50 stands for zero in the data rows.
Some points, one per row:
tensor([63, 58, 37, 58, 64, 64, 55, 36, 63])
tensor([58, 57, 59, 53, 51, 40, 68, 37, 63])
tensor([60, 36, 37, 64, 63, 67, 58, 63, 48])
tensor([59, 48, 56, 40, 65, 67, 39, 42, 63])
tensor([47, 59, 36, 49, 36, 65, 60, 61, 46])
tensor([45, 63, 44, 39, 45, 40, 65, 36, 49])
tensor([44, 59, 40, 56, 41, 40, 57, 53, 62])
tensor([49, 39, 36, 35, 59, 46, 61, 35, 34])
tensor([35, 58, 42, 45, 41, 46, 34, 39, 54])
tensor([54, 63, 62, 65, 56, 47, 61, 53, 65])
tensor([41, 42, 36, 56, 59, 64, 33, 62, 55])
tensor([55, 41, 53, 42, 41, 45, 38, 39, 36])
tensor([54, 31, 35, 36, 58, 46, 63, 39, 31])
tensor([47, 47, 56, 44, 68, 59, 41, 62, 30])
tensor([61, 61, 61, 67, 37, 39, 54, 61, 59])
tensor([65, 59, 55, 35, 39, 52, 55, 49, 60])
tensor([63, 46, 58, 56, 47, 57, 53, 67, 42])
tensor([37, 62, 68, 56, 37, 38, 59, 64, 36])
tensor([62, 38, 64, 52, 42, 40, 42, 51, 30])
tensor([61, 45, 67, 66, 38, 38, 48, 32, 44])
tensor([35, 35, 37, 47, 45, 51, 38, 54, 37])
tensor([49, 50, 45, 39, 45, 41, 54, 55, 48])
tensor([46, 36, 39, 58, 66, 67, 60, 58, 44])
tensor([54, 60, 38, 65, 52, 43, 55, 46, 61])
tensor([42, 64, 64, 56, 38, 36, 50, 38, 36])
tensor([64, 43, 64, 35, 46, 47, 43, 37, 32])
tensor([37, 41, 38, 58, 71, 52, 40, 54, 61])
tensor([43, 59, 62, 46, 38, 53, 31, 63, 42])
tensor([30, 58, 45, 52, 39, 56, 38, 66, 59])
tensor([36, 62, 37, 31, 39, 45, 63, 38, 51])
tensor([45, 40, 42, 40, 34, 45, 42, 54, 32])
tensor([47, 36, 37, 66, 61, 68, 61, 62, 42])
tensor([65, 56, 65, 60, 43, 50, 52, 60, 57])
tensor([52, 62, 60, 39, 55, 49, 65, 48, 41])
tensor([33, 66, 51, 70, 46, 37, 43, 54, 59])
tensor([32, 34, 40, 42, 64, 63, 42, 50, 37])
tensor([53, 34, 40, 37, 59, 40, 60, 40, 33])
tensor([37, 48, 38, 39, 41, 43, 44, 45, 52])
tensor([52, 49, 45, 39, 47, 42, 58, 59, 46])
tensor([58, 44, 51, 55, 62, 70, 62, 65, 49])
tensor([32, 50, 55, 53, 42, 52, 63, 64, 36])
tensor([49, 36, 37, 44, 55, 41, 60, 52, 37])
Then 12 other points, each followed by its number:
tensor([61, 39, 65, 61, 36, 41, 47, 42, 37]) 0
tensor([45, 57, 66, 54, 37, 48, 36, 64, 48]) 1
tensor([62, 65, 65, 62, 38, 38, 52, 54, 63]) 2
tensor([62, 59, 61, 66, 35, 60, 34, 66, 64]) 3
tensor([50, 36, 42, 35, 63, 44, 50, 46, 62]) 4
tensor([63, 47, 43, 47, 38, 50, 52, 53, 57]) 5
tensor([45, 65, 61, 63, 36, 48, 33, 55, 59]) 6
tensor([34, 39, 43, 48, 60, 64, 43, 46, 37]) 7
tensor([46, 64, 60, 65, 62, 48, 57, 56, 62]) 8
tensor([46, 67, 64, 38, 66, 66, 39, 63, 42]) 9
tensor([37, 62, 66, 41, 46, 40, 64, 43, 40]) 10
tensor([42, 64, 65, 36, 67, 70, 49, 58, 46]) 11
Which three of these numbered points are nearest to each point below, looking only along the 2 directions in which the first points spread most? Their numbers follow each, nearest first.
tensor([63, 55, 47, 55, 38, 42, 59, 46, 63]) > 1 6 5
tensor([48, 64, 55, 66, 64, 44, 60, 48, 61]) > 8 3 6
tensor([42, 33, 46, 40, 66, 70, 43, 52, 34]) > 7 4 11
tensor([42, 35, 37, 32, 65, 37, 48, 50, 66]) > 4 7 11
tensor([39, 62, 42, 59, 40, 38, 41, 43, 63]) > 1 6 5
tensor([52, 65, 69, 67, 39, 56, 33, 65, 61]) > 3 6 8
tensor([66, 60, 57, 41, 37, 52, 56, 46, 60]) > 1 0 5
tensor([42, 33, 34, 51, 39, 43, 42, 51, 40]) > 4 7 5
tensor([48, 54, 47, 52, 51, 47, 49, 39, 49]) > 5 0 9
tensor([44, 64, 57, 38, 37, 38, 38, 38, 47]) > 10 0 1
tensor([41, 63, 66, 61, 44, 48, 40, 59, 59]) > 6 1 3
tensor([62, 36, 57, 60, 55, 40, 62, 38, 59]) > 5 9 11
tensor([57, 54, 62, 49, 63, 62, 35, 38, 64]) > 9 11 5
tensor([41, 36, 42, 38, 66, 68, 41, 54, 30]) > 7 4 11
tensor([32, 61, 63, 50, 40, 40, 63, 40, 36]) > 10 0 1
tensor([37, 32, 38, 41, 65, 69, 42, 52, 33]) > 7 4 11
tensor([60, 55, 50, 65, 48, 55, 62, 65, 59]) > 8 3 9
tensor([46, 62, 56, 65, 59, 49, 53, 51, 63]) > 8 3 6
tensor([55, 38, 63, 45, 36, 44, 29, 64, 34]) > 0 5 10
tensor([53, 63, 37, 60, 44, 58, 41, 64, 45]) > 9 11 5
tensor([64, 47, 61, 36, 65, 62, 52, 39, 37]) > 4 7 5
tensor([45, 57, 57, 40, 42, 39, 42, 33, 52]) > 10 0 1
tensor([38, 64, 68, 43, 54, 59, 61, 65, 44]) > 5 9 1
tensor([57, 39, 47, 39, 64, 51, 58, 36, 62]) > 4 11 9
tensor([37, 61, 41, 63, 43, 39, 35, 50, 58]) > 1 5 6
tensor([57, 43, 43, 52, 47, 61, 38, 53, 55]) > 11 9 5
tensor([66, 55, 59, 60, 67, 58, 61, 47, 58]) > 9 8 11
tensor([62, 64, 62, 40, 37, 37, 52, 41, 55]) > 10 0 1
tensor([36, 55, 50, 51, 66, 68, 44, 61, 53]) > 11 9 4
tensor([38, 37, 39, 51, 68, 58, 41, 61, 34]) > 7 4 11
tensor([62, 33, 50, 57, 50, 39, 54, 37, 54]) > 5 9 0
tensor([42, 54, 51, 47, 58, 50, 47, 41, 50]) > 5 9 11
tensor([44, 66, 69, 59, 48, 44, 44, 54, 60]) > 6 2 1
tensor([35, 65, 55, 67, 43, 37, 37, 51, 61]) > 6 2 1
tensor([57, 53, 55, 34, 42, 34, 56, 44, 40]) > 10 0 5
tensor([44, 64, 63, 63, 33, 55, 36, 64, 56]) > 6 3 8
tensor([61, 50, 62, 40, 59, 71, 51, 55, 45]) > 11 9 4
tensor([60, 58, 36, 42, 36, 36, 37, 56, 51]) > 0 10 5
tensor([42, 64, 66, 44, 47, 54, 56, 64, 48]) > 1 5 6
tensor([38, 39, 44, 47, 62, 68, 49, 59, 40]) > 7 4 11
tensor([52, 34, 37, 53, 67, 63, 64, 59, 37]) > 7 4 11
tensor([55, 54, 54, 67, 37, 41, 54, 62, 59]) > 6 1 8
tensor([42, 53, 42, 65, 40, 40, 61, 63, 62]) > 8 1 3
